First come named turns, each shown by rows before and after it. For each pair of rows after them, which turns, in which order, take the first row to the second? The first pair is done for you.
turn z206:
[-1.24 -0.09 -0.25 -0.72  2.09  2.04 -1.17  3.01 -2.92  0.24  2.95  0.84
  0.44  0.27 -3.58  1.14  1.10 -1.76  1.76  0.57 -3.99  1.00 -1.13 -2.23] |-> [-1.99  3.63 -1.61 -1.49 -0.54 -2.50 -0.48  1.97 -0.42 -0.94  2.01  0.99
 -0.53 -0.75 -2.30  0.20  2.11  1.07  4.49  0.92 -2.49  0.15 -2.28 -1.06]
[-1.23  0.71 -1.56 -0.39 -3.10 -1.41 -0.32  0.43  1.09  1.79  1.12  1.60
  0.26 -0.45  0.81 -0.20 -0.02  0.67  0.82  0.63 -0.89 -2.47 -0.25 -0.57] |-> [-1.32 -0.84 -0.64 -0.41 -1.03  0.87 -0.36  1.26 -0.36  2.80  1.88  1.48
  0.79  0.07  0.37 -0.31 -0.35 -0.56 -1.70  0.67 -1.04 -2.00  0.56 -1.07]
[-0.47 -2.78  0.04 -0.93 -1.89  1.03  1.60 -1.81  1.05  0.15  2.98  1.26
 -0.08  0.10  1.29  1.49  1.31 -0.79 -1.21 -1.45 -1.56 -1.84  1.27 -1.25] |-> [-0.70 -0.53  1.66 -2.94 -0.26  0.87  1.46  0.18 -2.65 -1.42  0.49 -0.58
  0.98 -1.83 -1.52  2.48  1.01  0.12 -2.57 -1.78 -1.84 -1.70  0.52 -1.87]
[-0.11 -1.17  0.58  0.40  0.34  1.64 -0.89  1.08  0.47  0.57  0.45 -0.62
  0.52 -0.16 -0.19 -0.30 -0.74 -1.34 -1.24 -0.73  1.08  0.68  1.61 -0.78] |-> [-0.10  2.18  0.82 -0.05 -0.68 -0.51 -0.63  1.02  0.11 -0.98 -1.87 -1.29
  0.95 -1.68 -1.10 -0.44  0.06 -0.08 -0.52 -0.96  1.55  0.33  0.85 -0.76]
turn z935:
[ 0.72 -2.59  1.61  0.79  1.21  1.94 -0.50  0.53 -1.97 -0.35  2.51 -0.25
  0.45  0.57 -0.88 -0.27  0.32 -0.73 -1.15  0.08 -2.30  0.39  0.71 -0.54] |-> [ 0.13  0.07 -0.40  2.04 -1.40 -1.43 -0.39 -0.81  3.17 -0.40  2.12  0.51
 -0.82  0.82  0.60 -1.59  0.37  0.35  0.65 -0.28  0.04 -0.29  1.41  0.18]
[-1.45  0.18  0.89 -1.78 -0.23 -0.78 -0.37  3.47  1.95  1.42 -1.71 -2.39
 -1.04  0.49 -4.59 -0.88 -0.27 -2.39 -1.57  0.06  0.58 -0.64  2.94  1.13] |-> [-1.39 -3.82  0.16 -1.51  1.33  0.28  1.04 -0.16 -0.53  2.49  1.91  0.97
 -3.03  2.11 -1.69  1.04  2.31 -0.64  0.14  1.30 -2.65 -1.12  0.28  2.22]
[-1.88  2.24  1.14 -0.15  1.94 -0.85  1.15 -0.39  4.77  0.69 -0.40 -1.43
  1.74 -1.72  2.19  0.70  0.29  0.69  0.74 -0.01  0.77 -2.90 -0.38 -0.70] |-> [-1.42  0.44  2.27 -1.42  4.09  1.37  0.82  1.03  0.36  0.86 -0.73 -2.29
  1.96 -1.95  0.75  1.94  0.63  0.20 -0.30  0.71 -0.87 -2.26 -1.05 -0.91]
[ 1.28  2.61 -1.76 -2.42  0.75 -1.59  0.66 -0.14 -0.46 -0.79 -1.97 -1.09
 -0.26 -0.06 -0.27 -0.17 -0.71  4.06  1.82 -0.97  2.91  0.85  1.18 -0.74] |-> [ 1.68  0.32 -1.03 -2.97  2.80  0.22  1.29 -0.50 -3.77 -0.13 -1.37 -1.25
  0.04  0.04 -0.24  1.27  0.00  3.48  0.61 -0.04  0.39  1.48  0.01 -1.21]
turn z102:
[-0.04  2.01 -1.58 -0.42 -1.30 -2.27  0.34 -1.59  1.38 -0.06 -0.68  1.30
 -0.80 -0.36  2.39  0.14  0.19  0.35  1.83 -1.23  1.40  0.45  0.83  0.45] |-> [ 0.67 -2.34 -0.56 -0.25  0.67  0.45  0.56 -1.63 -1.05  1.17  1.34  2.26
 -0.84  0.94  2.29  1.46  0.79 -0.37  0.56 -0.47 -1.32  1.33  0.31  0.85]
[-2.35 -0.92  1.54  0.02  0.38  0.73 -0.84 -0.95 -2.64  0.49 -0.32 -1.67
  1.56  0.52 -2.29  2.31  0.66  1.20  1.18 -0.43 -0.93  1.15 -1.53 -1.14] |-> [-2.97  0.96  0.33  0.87 -2.47 -1.57 -1.12 -1.11  2.57 -0.02 -0.02 -2.00
  1.39  1.12 -1.52  0.11 -0.88  1.27  1.91 -1.31  1.92  0.79  0.23 -0.73]
[-0.06 -0.74  0.49  1.09 -0.08  1.63 -0.47  1.51 -1.05  0.38 -0.22 -0.59
  0.48  0.60 -0.76 -1.19 -1.20 -1.57 -1.77 -1.14  1.16  0.45  2.15  0.47] |-> [-0.13  0.95  0.73 -0.15  0.28  0.93 -0.08  1.69 -2.27 -0.47 -1.54 -0.60
  0.64 -0.67 -1.44 -0.93 -1.27 -0.12 -1.99 -0.78  0.84  0.46  1.10  0.09]
[-0.03 -1.18 -0.43 -1.29  1.20  0.46  0.50 -1.03 -2.84  0.00  0.76 -0.03
  0.49 -0.15 -0.74  1.83  1.44  1.45  0.53  0.29 -1.53 -0.05 -0.62 -1.00] |-> [ 0.24  1.28 -1.58 -0.49 -1.79 -1.93 -0.13 -0.62  2.85 -0.07 -0.34 -0.04
  0.37  0.17  0.39  0.02  0.13  1.37  1.33 -0.31  1.54 -0.72  0.54 -1.09]

Each pair is 2 to 3 turns apart.
[-0.55  4.82  0.93 -1.25 -0.12 -3.76 -0.60  0.34 -0.98 -1.78 -3.72 -2.08
  0.37 -1.57 -3.12 -0.83  0.81  1.59  1.10 -0.59  1.59  0.36 -1.13  0.19] |-> [-0.91  4.27 -0.71 -0.06 -1.22 -4.77  0.37 -1.93  0.42 -2.08 -1.66 -0.53
 -1.63 -0.37 -0.69 -0.65  2.45  3.37  2.92 -0.33  1.09 -0.40 -1.19  1.36] : z935, z935
[-0.36  1.55 -0.44 -0.80  0.70 -1.48  1.00 -0.98 -2.57 -0.88  0.00  1.35
 -0.27 -1.10 -0.41  1.37  2.31  2.05  2.08  1.11 -0.94 -0.36 -2.67  0.64] |-> [ 0.28 -3.28 -0.44  0.76  1.18  1.42  0.09 -0.96 -0.75  1.17  2.18  1.57
 -0.18  1.42  0.91  1.01  0.53 -0.90  0.03  0.75 -1.88  0.41 -0.76 -0.46] : z206, z102, z206
[-0.84  2.04  1.88 -1.06 -0.85  0.79 -0.31  2.20 -1.80  0.62 -1.96 -1.30
  1.77 -1.10 -3.31 -1.39 -0.84 -0.55 -1.43 -0.31  1.12  0.32  0.71 -0.42] |-> [-0.60  1.60  1.62 -0.29 -1.51  1.19 -1.08  2.86  0.81  1.00 -0.81 -1.21
  1.43 -0.13 -2.77 -2.09 -0.99 -1.55 -2.14 -0.90  2.60  0.08  2.14 -0.66] : z102, z102, z102
[-2.64  1.33 -0.21 -2.69  0.14  1.85 -1.17  3.54 -3.39 -2.37 -0.10 -3.03
  2.69 -2.66 -2.67  1.51  2.42  2.12 -0.26  1.10 -2.19  3.24  1.07 -1.73] |-> [-2.75 -1.54 -3.16  0.10 -3.33 -0.08 -0.54 -1.43  4.23 -0.37  4.10  0.32
  0.01  1.08  3.08 -0.15  3.32  3.44  2.74  0.89 -1.33  2.35  2.81 -0.13] : z102, z102, z935
[-0.72  1.80  0.26  0.08 -3.92 -2.08 -0.37  2.04  2.74 -1.92 -1.71 -1.00
  0.85 -0.12 -0.70 -3.35 -1.95 -1.11 -0.56 -2.43  2.11 -1.00  2.93  1.57] |-> [-0.67 -2.45  2.17 -1.62  1.21  2.16 -0.16  2.09 -5.79 -1.34 -0.34 -0.18
  0.87 -0.96 -1.69  0.12 -0.48 -1.70 -1.69 -0.87 -2.89  0.08 -0.13  0.71] : z206, z102
[ 0.86  3.63  1.76 -0.67 -0.32  0.32 -1.62 -0.28 -4.69 -0.60 -0.49 -2.29
  0.20  1.83 -1.48  1.51  0.78 -1.48 -3.42  1.53  0.10  0.39 -1.98 -2.27] |-> [ 1.00  2.38  0.10  2.15 -2.22  0.30 -2.72 -1.24  2.18  0.54  1.70 -1.35
  0.04  4.75  1.18 -0.64 -0.61 -2.86 -3.06  0.86  2.34  0.60  0.59 -1.50] : z206, z206, z935
[-0.35  2.04  1.19 -1.27  2.67 -4.08  1.97  1.23 -4.11 -0.41 -0.80 -1.34
  0.92 -2.16 -3.86  1.99 -0.76  1.73 -0.73  3.48 -4.18 -1.74 -1.94  1.01] |-> [ 0.39  0.66  1.80 -0.44  3.15 -0.86  0.29  3.40 -2.90  0.69 -0.50 -2.06
  2.23 -1.85 -5.04  1.10 -3.44 -1.63 -3.03  2.84 -2.96 -1.06  0.90 -0.06] : z102, z206, z102
[ 0.04 -4.67  1.71 -0.91  2.51  6.24 -0.92  2.57 -2.02  0.28  1.26 -0.36
  0.12  2.08  0.10  3.48 -1.31 -2.50 -2.78 -0.17 -0.35  0.55  0.75 -1.69] |-> [-1.03  5.74  1.29 -2.25 -1.68 -2.81  1.45  0.83 -0.10 -3.23 -3.43 -0.91
 -0.90 -1.42 -0.51  2.43  0.67  3.79  2.16 -0.17  1.63 -1.05 -2.71  0.42] : z206, z935, z935
[-0.35  0.46 -2.62  0.91 -1.00 -1.68  1.32 -2.98  2.04  0.25  0.67  3.19
 -0.98  0.84  2.41  0.60  1.16  2.48  3.07  1.00  0.01 -0.62 -1.30  1.42] |-> [ 0.22  1.60  0.90 -1.41  2.15  1.51 -0.56  2.78 -2.71 -0.44 -3.09 -1.18
  2.27 -1.43 -3.38  0.59 -1.12 -0.80 -1.76  0.19  0.20  0.94  0.25 -0.49] : z935, z102, z102
[ 0.99 -0.95 -1.35 -0.66  2.30  1.55  1.71 -1.69 -1.50  1.09  2.36  0.50
 -1.73  1.00  2.08 -0.04  1.63  0.84  0.23  1.83 -1.09 -0.65 -1.02  0.84] |-> [ 1.23 -1.34 -1.72  0.32  0.54  1.15  1.32 -1.62  1.31  1.54  3.33  0.60
 -1.64  2.05  2.74 -0.34  0.41  0.44  0.17  1.31 -0.78 -0.91  0.22  1.30] : z102, z102
[-0.40  0.72  1.94 -0.18 -0.72  0.84 -2.78  2.82  0.50  0.99 -2.47 -2.83
  2.07 -0.60 -1.21 -1.11 -3.68 -2.55 -2.55 -1.31  0.61  0.39  2.02 -1.65] |-> [-0.62  2.27  1.03  0.93 -2.37 -1.02 -1.88  1.10  3.36  0.65 -2.43 -2.08
  1.13 -0.74 -0.39 -1.57 -3.38 -1.49 -1.50 -1.34  1.70  0.37  2.35 -0.97] : z102, z935, z935
[-0.08 -1.41 -0.82  0.26  1.08 -0.97  1.74 -2.57 -2.91  0.26  1.11  1.73
 -1.10  0.47  1.64  1.57  2.18  2.77  2.38  1.19 -1.14 -1.04 -3.99  0.78] |-> [ 0.21  1.43  1.78 -1.28  1.40  0.38 -1.00  3.51 -2.32 -0.66 -3.35 -2.30
  2.15 -1.44 -3.08 -0.43 -1.48 -1.13 -1.53 -0.47  1.84 -0.11 -0.74 -1.66] : z102, z935
[ 0.16 -2.76  0.53 -0.59  0.44 -0.30 -0.31 -2.34 -3.09  2.02  1.87  2.34
 -1.00  0.71  1.26  2.00  1.30  1.22  1.36  0.32 -2.66 -0.06 -1.82  0.48] |-> [ 0.41 -1.07 -0.59  1.37 -3.20 -1.95 -1.89 -1.24  4.34  1.99  0.88  1.42
  0.03  1.17  1.43 -0.61 -1.40 -0.70  1.16 -0.97  1.48 -0.17  1.29  0.41] : z935, z102, z935
[ 0.21 -2.72 -0.22  1.66 -1.26  0.32  0.67 -1.00  3.15  0.90  2.12  0.25
  0.42  0.84  1.01 -1.42 -0.64 -1.02 -1.75  0.30  2.08  0.86  1.97 -0.55] |-> [ 0.07 -1.35  0.16 -0.05 -0.16  0.59  2.15 -2.41 -3.21 -0.64  1.58  1.02
 -0.10 -0.69  0.70  0.64  2.26  1.70  0.52  0.96 -1.27  0.45 -2.08  0.30] : z935, z206, z935
[ 1.66 -5.26 -1.85  0.82  0.15  3.28 -0.64 -1.14  1.37  1.18  4.11  1.13
 -1.51  2.97  1.09  1.45 -1.39 -4.30 -1.63  2.62 -0.65  0.21  0.92  0.20] |-> [ 2.12 -3.98 -0.31  0.08  0.85  4.08 -0.72  1.38  0.37  0.73  2.49 -0.59
 -0.37  2.21 -1.40  0.98 -2.64 -5.09 -3.08  2.15 -0.19  0.53  1.49 -1.03] : z935, z935
